Here is a table of points, one per row:
[-1.65 -0.24  1.51  0.51 -0.56 -1.81  0.29  1.52 -0.42 -0.76  0.66  0.62 -1.07  0.34 -0.97 -0.32  0.42  0.27  0.51 -0.44  0.45  0.09  1.33  1.36]
[-0.19 -0.44 -0.6   0.01 -0.47 -0.36  0.08 -1.25 -0.28  0.88 -0.68  1.1   0.13 -0.09 -3.33  0.62  0.44 -0.1  -0.42 -1.    1.59  0.45 -0.24 -1.33]
[ 1.75  0.63 -0.89  0.56 -1.2   2.68 -0.58  1.95  1.65  1.38  0.69  0.64  0.98  0.09  0.32 -1.01  1.04  0.4   1.61  1.25 -0.14  1.51  0.26 -0.23]
[ 0.41  1.98 -0.26  0.62  0.21 -0.54  0.96 -1.14  1.09 -0.64 -0.38 -0.08 -0.61 -1.86 -0.92 -0.47 -0.63 -0.56 -0.02 -0.95 -0.22 -0.31 -0.39 -0.34]
[ 0.89 -2.02  0.23  1.13  0.37 -0.28 -0.82 -0.26 -0.15  0.7  -0.74 -1.58 -1.12 -1.48  1.96  0.56  0.61  0.08 -0.18  0.47 -0.7  -2.04  0.03  0.11]
[-0.46 -0.94 -0.09  0.15  1.31 -0.54 -0.81  0.98 -0.72  0.16  0.05  0.66 -1.02 -1.04 -0.94  1.   -0.13  0.25  0.46 -0.22  0.89  0.04  2.06  1.06]
[-1.69  0.32 -0.7   1.03 -1.82  1.55  0.86 -0.82  0.19  1.01  0.86 -0.24  1.82 -0.74  1.86  1.93  2.03  0.36  2.69 -0.45  0.78 -0.9   1.32  0.12]
[-0.1  -1.01  3.47 -0.08 -0.74  0.12 -0.34 -0.78 -0.52  0.86 -0.7   1.33 -0.76  0.06  0.64  0.13 -1.04  0.01  0.59 -1.35 -1.38  0.02  1.31 -0.14]
[-1.91 -0.62 -1.16  0.03  1.83  1.29 -0.51  0.79  0.09  0.29 -0.38  0.79 -0.57  0.87 -0.7   0.68 -0.25 -1.25  0.92  1.06  0.01  0.63  0.68  1.35]
[-0.28  0.37  0.86  1.    1.22  0.9  -0.9  -0.61 -1.45  0.84 -1.48  0.09 -1.45  0.36 -0.17  0.09  0.16 -0.84  0.05  2.16  0.81  0.27 -0.01  0.98]
[-0.37 -1.17 -0.35 -0.29 -0.84  0.06 -0.05 -0.93 -0.86 -1.86  0.88 -1.43  0.46  2.67  1.32 -0.81  0.98 -0.9   1.23 -0.64  0.58 -0.26  0.1  -0.98]
[-0.36 -1.78  0.34  1.39 -0.2   0.13 -0.04 -0.31  0.51  0.74  0.12 -0.64 -1.75 -0.07 -0.05 -0.07  0.78 -1.92  0.22  2.31  0.52 -0.22 -1.11  0.5 ]
[ 1.24  1.22 -1.52  1.1   0.73 -0.72 -1.46  1.24 -2.81 -0.38  1.58 -0.26 -1.02 -0.09 -0.15  0.95  0.26  0.1   0.7  -0.32  1.75  0.61  1.73  0.97]
[-0.49 -0.12  1.24 -2.09  0.77  0.88 -0.02  0.16 -0.34 -0.42  0.52  0.86  0.28 -1.21 -0.58 -0.35 -2.23  0.53  1.24  0.33 -0.19 -1.64 -0.61 -1.27]
[ 0.44 -0.7  -0.25 -0.34 -0.75 -1.54 -1.16  1.11  0.06 -0.14 -1.29  0.6   1.51  0.81  2.01  1.17 -2.52  0.08  0.08  0.13  1.45  0.83 -1.38 -1.05]
[-0.24  1.88 -0.96  0.33 -0.69 -0.37  1.08 -0.7  -1.18  1.32  1.35 -0.33  0.33  0.09 -2.45 -1.28 -1.24  0.04  0.76  0.86  0.67 -0.77 -0.7  -1.23]
[-0.02  0.89  0.6   1.77  0.   -1.02 -0.55  0.24  0.26  0.01 -0.94 -1.35 -0.14  0.75 -0.2  -1.04 -0.96 -0.51 -0.21  0.45 -1.58  0.01 -0.24 -0.23]
[-0.15 -0.9  -0.28 -1.21 -0.6  -0.17 -0.65 -0.39  0.98 -1.49 -0.02 -1.46  0.08  1.39  0.06 -1.11  2.35 -1.03 -0.58 -0.29  0.52  1.58  0.93 -1.39]
[-0.35 -0.76 -1.39  0.76  0.8  -0.65 -0.46  0.13 -1.95  0.12  0.33  0.73 -1.08 -1.44  0.93  1.51  0.02  0.56  1.11 -0.95 -0.24  1.04  0.03  0.79]
[ 1.27 -0.35 -0.42 -1.7   1.33 -1.07  1.46  1.67  1.27  2.59  1.16 -0.65  0.19  1.41 -0.86  1.04  0.42  2.1   2.74  1.   -0.05  1.33 -0.59  0.58]
[ 0.24 -1.19 -1.68  0.93  0.9   0.55 -0.49 -0.27 -2.08 -1.07  1.19  0.21  0.37 -0.49  0.85 -0.39 -0.47  1.37  0.63 -1.04 -1.79  0.08 -0.69 -0.27]
[ 0.59 -1.06 -0.36  1.13 -0.48  0.31 -1.57 -1.32 -0.72  0.76 -0.56  0.16  1.3  -0.44 -0.67 -1.47 -0.68 -0.12  0.45  0.74  1.1   0.72 -0.3  -1.13]
[-1.34 -0.31  1.   -0.74 -0.1  -0.47 -0.11 -1.27  1.38  0.99  1.47 -0.36  2.1  -1.27  0.22 -0.04 -0.74 -1.21 -0.85  0.14  0.29 -0.37 -0.33  1.63]
[ 0.18 -0.55  1.25  1.3   0.65 -1.48  1.56  1.57  0.33  0.51  1.    0.58 -0.27 -1.59  0.9  -0.75  0.77 -0.92 -2.15 -0.22  1.12 -1.04 -0.88 -1.85]
[-0.1   0.66  0.55  0.88 -1.65  0.75  0.33  0.74  1.64 -0.99 -1.51  0.95  2.01 -0.7   1.26  0.91  0.59  0.8   2.52  0.68  1.43 -0.67 -0.33  0.  ]
[ 0.08 -0.82 -0.37 -1.34 -1.24  0.56  0.45  0.04 -0.83 -0.47 -0.16 -0.56 -0.69 -0.99 -2.05 -0.32  1.97 -0.45 -0.4  -1.01 -0.52  0.51  0.67 -2.64]
[ 0.13  0.23 -0.53  0.11  0.84 -0.05 -1.14 -0.55  0.67 -0.41 -0.34 -0.12  2.25  0.1   0.85 -1.95 -1.2   1.67 -1.02  0.62 -0.02 -0.73  1.93  0.05]
[ 0.75  0.55 -0.15 -1.67 -1.74 -1.45 -0.07  0.38 -0.89  0.35 -0.55 -0.14 -0.82 -0.66  1.35  0.05 -0.66 -0.71 -1.75  2.43 -1.43  1.28  1.31 -0.31]
[ 1.07  1.4   0.13  0.22  0.81  1.7   1.52  0.23 -1.02 -0.39 -0.46  0.94  0.42  0.04  0.35  0.45 -0.13 -2.42 -1.41 -0.98 -0.08 -0.04 -0.49 -0.58]
[ 0.09  0.75 -0.62 -0.91 -0.13  0.91 -2.13 -0.19  0.54 -0.03 -0.11 -0.56 -0.53  2.62 -1.45  0.1  -0.21 -0.39  0.21 -0.45 -0.16 -0.41 -1.34 -1.11]
[ 0.07  0.83 -1.11  0.45  2.1  -0.06  1.57 -0.93  1.69 -0.73 -0.65  0.82 -0.82 -0.25  1.82  0.17 -0.5  -1.73 -0.32 -1.43  0.04 -0.12 -1.   -0.7 ]
[-0.52  1.58  0.21 -1.35  0.18 -0.31 -1.78  0.23  0.02 -1.72 -1.45 -0.35  0.01 -1.76 -0.77 -0.11  2.08  2.09 -0.43  0.83  0.29 -0.14 -2.36  0.93]
[-1.57  0.76  2.19  0.55  0.27 -1.13 -0.67  0.77  0.5   0.39  1.55  0.79 -0.71  0.29  1.37 -0.18  0.22  0.65  0.63 -0.34 -1.27  1.55  0.56 -0.88]
[-1.29 -0.64 -0.93  0.6   0.48  1.59  1.    0.06 -1.38  0.52  0.36  0.27 -1.76 -0.51  0.65 -0.53  0.4  -0.53 -0.14  2.32  0.72  0.2  -0.25  0.76]
[-0.34  0.2   0.58 -0.25  0.07  1.6  -0.2  -1.2   2.08 -0.47  1.13 -0.47  1.48  0.2  -0.83  2.41 -0.31  1.79 -3.18  0.12 -0.39  1.18 -0.08  1.42]
[ 0.68  0.99  0.36 -0.24 -0.01 -0.37 -1.75 -0.94  1.57  0.48 -0.95 -1.76 -0.12  0.04 -0.84 -0.05  0.1  -0.18  0.48  0.08 -0.78 -0.49 -0.46 -0.74]
[-1.45  0.17  1.1   2.18  1.4  -0.55  0.32  0.93 -0.66 -0.95  1.2   0.39 -0.38  0.04 -1.16  0.18  0.11  0.09  0.63  0.82 -0.78  1.73  0.   -0.05]
[-2.25  1.22 -1.13 -1.38  0.84 -0.95  0.5  -0.26 -0.42 -0.22 -1.27 -1.32  0.75  0.6   1.13  0.9   1.05 -0.29  0.45  0.81 -0.3  -0.13 -0.3  -1.27]
[ 0.16  0.32 -0.34 -1.29 -0.02 -0.75  1.26 -1.21  1.65 -0.49 -0.16  0.36 -0.17 -2.06 -0.67 -2.23  1.06 -0.57  1.29 -1.78 -0.18  0.15 -0.52  2.2 ]
[-0.2  -0.14  0.68 -0.93  0.38 -0.41 -0.49 -0.78  0.08  1.88  0.77 -0.94  0.39 -0.47 -0.74  1.07  0.68 -1.26 -0.88 -1.27 -0.89 -0.96 -0.46 -0.92]
[ 0.71  2.9  -0.34  0.2  -0.6  -0.7  -0.73  0.55  0.33 -0.02  1.54 -0.98 -2.66 -0.5   0.66  0.99 -0.27 -0.57  0.66  0.04  0.91  0.76  2.57  0.76]
[-1.39  0.33 -0.48  0.11  0.19 -0.76  0.5  -0.99 -0.47  0.7  -0.04 -0.88  2.   -0.19 -1.1  -0.06  0.06 -0.47 -0.55  0.03  0.99 -0.44  0.84 -0.69]
[ 3.29  0.25  2.   -0.42  1.11 -0.42  4.03  0.06 -1.01  1.05  0.37 -0.21  1.13  2.14  0.35  2.23  2.18  2.84  1.05  2.34  0.06  0.93  0.31  1.06]
[ 0.65 -0.16 -1.47  1.09  1.16 -0.38  0.15  1.54  1.74  0.27  0.29  0.48 -0.34  0.45  0.55 -0.44  0.15 -1.51 -1.43 -1.38 -0.23  0.14 -0.64 -1.05]
[ 0.05 -0.44 -1.94 -1.85  0.66  0.96  0.22 -1.47  0.71  0.38  1.34 -0.64 -0.05 -0.04  0.71 -1.12 -0.81 -0.17  0.13 -0.28 -0.27  0.35 -1.29  0.38]
[ 1.31  0.21  0.13 -1.16 -1.89 -1.13  1.3   0.36 -0.5  -1.77  0.28  1.19  0.84  0.16  0.81  1.9  -1.78 -0.86 -0.37  0.13  0.12  0.9  -1.76  0.22]
[-0.85 -0.65 -0.94 -0.66 -0.99  0.58  1.    0.52  1.1   0.25 -1.41  0.5  -1.47  0.64  0.51 -0.52 -0.84  3.1  -1.71 -0.16  0.63  0.34 -0.13 -0.29]
[-0.03  1.39 -0.29 -0.28 -1.94  0.04 -0.24 -0.27 -0.55  1.7   0.82  2.4  -0.5   0.93  2.07 -0.47  0.07  0.51 -1.25 -0.33 -0.48 -0.93 -0.8   0.08]
[ 1.49 -1.04  0.84  0.28 -0.39  0.54  0.83 -0.62  0.48 -0.42 -1.5  -1.53  0.65 -1.79 -0.4  -1.2  -1.01  0.01  0.16 -1.31 -0.35  1.83  0.23  0.73]
[ 0.04 -0.96  0.39 -0.6  -0.67 -0.53  1.36 -0.51 -0.06 -1.86  0.21  0.4  -1.29  1.43 -1.94  1.01 -0.88 -0.72  0.43  1.14 -0.81 -2.1   0.8  -0.07]
[-0.21 -1.07  0.07 -0.82 -1.52  0.61  0.24  2.24  0.47 -0.38 -0.53 -2.47 -0.88 -0.64 -0.49  0.14 -2.15  1.14 -1.05 -0.14  0.18  0.06 -0.49 -0.37]
These points spread out most along one direction. Take the direction at right angles to it along which they spread out most. Go by this last direction. How far along it is each point below, from 0 to 99? The average is 50, and the first point in the table lies past the average. One standard deviation of the points above along it is 16.
[ 1.17 -0.54 -0.74 -0.82  0.3  -0.9  -1.33 -1.07  1.08 -1.81  1.3   1.56  1.11  0.08 -0.94  0.03 -0.06  0.66 -1.4   1.04  0.37 -1.4   0.48  0.66] 41
[-0.76 -0.22 -0.86  0.95 -1.06 -0.23  0.2  -0.5  -1.14  1.74 -1.15  1.4  -1.01  1.94  0.2  -1.96 -0.15 -0.33 -0.38 -0.34 -0.78  0.4   0.04  2.16] 64
[-0.32 -0.59  1.55 -0.72 -0.12  0.36 -1.05 -1.09 -0.66 -0.11  2.08  0.33  2.98 -0.79  0.4  -0.44  0.36 -0.77 -0.98  0.5   0.12  0.37 -0.31  1.47] 40
[-0.72 -1.18 -1.87  0.85 -0.41 -0.96 -0.88  0.89 -1.04 -0.43 -0.29  0.77 -0.13 -0.16 -1.46  0.92  0.11  0.21 -0.11  0.31 -3.2  -1.08  0.6   1.02] 68
[ 1.1  -0.39 -0.36  2.13 -1.73  1.17  0.22  0.94  2.11  0.69 -0.46  0.69  1.05 -0.17 -0.49  2.53  0.68  0.12  0.71 -0.25  0.22 -0.38  0.34  0.2 ] 34
[ 0.74  0.12 -0.86  0.66  2.24 -0.57  1.48  0.3   1.7  -1.07 -1.22  0.54  0.35  0.58 -0.1  -0.77 -0.26 -1.06 -1.17 -0.19  0.04 -1.13  1.09 -1.42] 51
[-0.28  0.18  1.26  1.16  0.74  1.49 -0.24 -1.79 -0.31 -0.91  0.53 -0.61 -1.2  -0.54  0.6   0.3  -0.77  1.16 -0.04  0.58 -1.16 -0.23 -0.4  -1.17] 55
[ 0.46  0.19  0.43  0.62 -0.72  0.99  1.09  0.61 -0.24 -1.19 -0.24 -1.81  0.21  0.66 -0.11 -1.74 -1.01  0.25 -0.89 -0.87 -0.37 -1.85  0.2   1.03] 46
[-0.35 -0.61  0.61  0.23  1.19  0.09 -1.29 -0.16  0.24 -0.85  0.88  0.98 -1.96 -0.31  0.56 -0.66 -0.05  1.2   1.17  0.02  0.87  0.02  0.92  0.24] 69
[-0.82 -0.36  0.29 -0.3  -0.67 -1.03 -0.27 -1.6  -0.66 -0.22 -0.09 -1.02  0.04  2.09 -0.19 -0.06  0.74  0.96  0.19 -1.94  2.19  0.15 -0.78 -0.64] 43
[ 2.06 -0.29  0.5  -0.37  0.93  0.7  -0.99  0.6  -0.77 -0.21 -1.16  0.22  0.99 -0.38 -0.68 -2.45  1.28 -0.22 -0.26 -1.1  -0.86 -0.16 -0.58  0.24] 47
[ 0.29 -0.28  0.04 -1.27 -1.34 -0.88  0.01 -0.87 -1.24  0.91 -1.35  0.96 -0.7   0.57  1.09  0.4  -0.57 -0.68 -0.57  0.26 -1.16  0.2   1.85 -0.17] 55
[-0.74  0.92  0.06 -1.    0.41  1.24  1.05  1.11 -1.03 -0.11 -1.23  0.06  0.55 -0.5  -0.1  -0.95  0.45 -0.31 -0.15 -0.83  0.04 -0.28 -1.13  0.17] 45
[ 0.42  1.09  1.71 -0.89  0.93  1.19 -1.16  2.59  0.13  0.53 -1.07 -0.63  0.26  0.77  0.16  0.96 -0.11  0.18 -0.46 -1.75  1.03 -1.06 -1.14  1.28] 42
